(in the rows, 128 means zero)
Each path below is one point turned by a fixed rotation once a step. After each direction that follows a path, write how fast that rotation turns it, in degrees each step (0 if it stays still).
Each turn is a multiple of 5 degrees from 10 to 175, or 0.
Each row of a path follows its step; steps can be skipped.

step 2: [131 123 114 124 124 131 139 119 131 126 131 124 119 125 121 117 124 128
 136 134 144 128 126 137 124 136 125 123 124 137 137 129 126 121 129 123
 125 114 137 132 125 128 132 123 122 132 129 126 124 122 121 123 136 128
 119 124 124 127 126 126 117 126 124 115 122 128]
step 3: [125 122 119 134 123 132 129 140 137 124 137 132 126 123 141 118 131 121
 127 136 143 128 131 126 123 126 120 130 123 118 119 135 132 121 128 127
 122 126 123 126 131 129 135 126 135 125 128 127 140 137 124 127 137 126
 130 128 123 132 115 113 136 127 123 135 128 131]
step 8: [132 126 135 131 118 133 128 132 139 126 127 138 134 128 127 135 122 140
 124 129 129 128 128 132 131 123 127 122 136 128 135 126 122 120 124 118
 115 123 125 131 114 136 126 126 130 132 138 128 124 132 127 120 136 140
 142 125 124 130 125 132 124 128 112 118 130 129]
step 9: [132 125 137 141 141 131 127 128 119 120 126 128 122 131 124 125 120 122
 128 137 134 125 125 125 130 129 122 122 115 123 129 125 121 120 133 119
 123 115 125 142 126 132 130 132 123 132 120 136 124 126 119 128 122 123
 142 135 125 132 131 123 128 127 122 141 131 130]
step 13: [131 129 132 137 122 125 127 125 130 127 124 126 129 123 138 128 140 126
 121 138 123 127 124 132 131 126 133 133 128 138 140 134 119 136 126 124
 140 127 129 124 118 137 134 135 128 128 122 128 124 129 120 141 125 130
 122 116 127 129 120 120 134 120 114 141 132 133]
step 14: [125 125 134 128 127 137 119 130 122 118 133 128 130 128 129 125 127 127
 115 119 125 136 125 116 126 130 126 130 123 118 135 140 130 131 131 135
 135 122 132 132 117 132 118 131 117 128 116 136 131 130 131 132 132 143
 130 122 122 126 125 137 124 128 123 114 122 131]
step 18: [131 127 124 140 128 120 124 118 120 132 120 126 131 131 125 126 131 134
 132 126 125 123 125 133 137 126 118 135 129 127 140 126 130 118 141 138
 127 125 129 131 135 137 123 136 121 131 138 139 129 119 127 118 115 134
 126 131 134 125 132 128 126 124 116 119 136 134]
step 23: [133 129 122 138 133 127 127 137 125 128 127 132 120 138 134 121 133 126
 127 113 119 125 130 137 123 128 117 132 134 131 127 132 128 130 126 141
 137 131 133 121 125 122 129 121 118 118 125 132 137 122 122 132 123 127
 121 128 116 130 109 136 129 130 135 132 127 127]
step 25: [131 130 141 125 135 134 122 127 122 119 135 134 137 141 130 128 126 135
 120 128 133 125 138 128 130 130 135 131 135 137 121 127 132 134 141 130
 128 125 131 135 131 121 125 120 127 136 137 121 120 121 121 126 130 129
 118 134 140 130 137 121 127 130 113 133 132 129]
Directions:
[128 126 126 129 130 129 129 126 127 128 128 131 127 127 127 127 129 125
 125 130 130 124 130 131 128 128 129 128 128 128 127 131 127 125 128 129
 127 128 129 129 128 129 128 127 129 130 130 127 126 127 127 129 128 129
 128 128 129 126 130 126 126 132 129 131 129 128]  110
[129 128 128 125 128 129 130 128 128 129 131 132 128 128 129 129 127 129
 127 127 125 129 125 128 128 128 126 126 126 129 129 125 126 127 131 127
 128 127 125 127 129 130 126 129 127 129 132 130 127 129 126 125 125 125
 128 128 129 129 128 127 129 130 128 128 126 126]  40
[126 130 126 127 128 130 129 128 128 127 129 127 127 126 126 128 126 128
 131 128 129 128 130 129 129 129 126 129 126 128 130 129 131 131 128 124
 126 128 129 126 129 125 127 128 128 132 131 126 129 129 127 129 128 128
 131 127 126 128 126 126 127 128 129 129 129 130]  10
[126 128 128 128 125 130 125 127 126 131 127 129 126 129 129 129 128 126
 128 129 128 129 127 128 128 126 130 126 127 130 129 127 129 130 128 127
 129 127 127 128 128 128 128 128 126 127 128 128 127 130 128 133 131 128
 130 125 130 125 129 128 126 130 125 125 127 127]  55
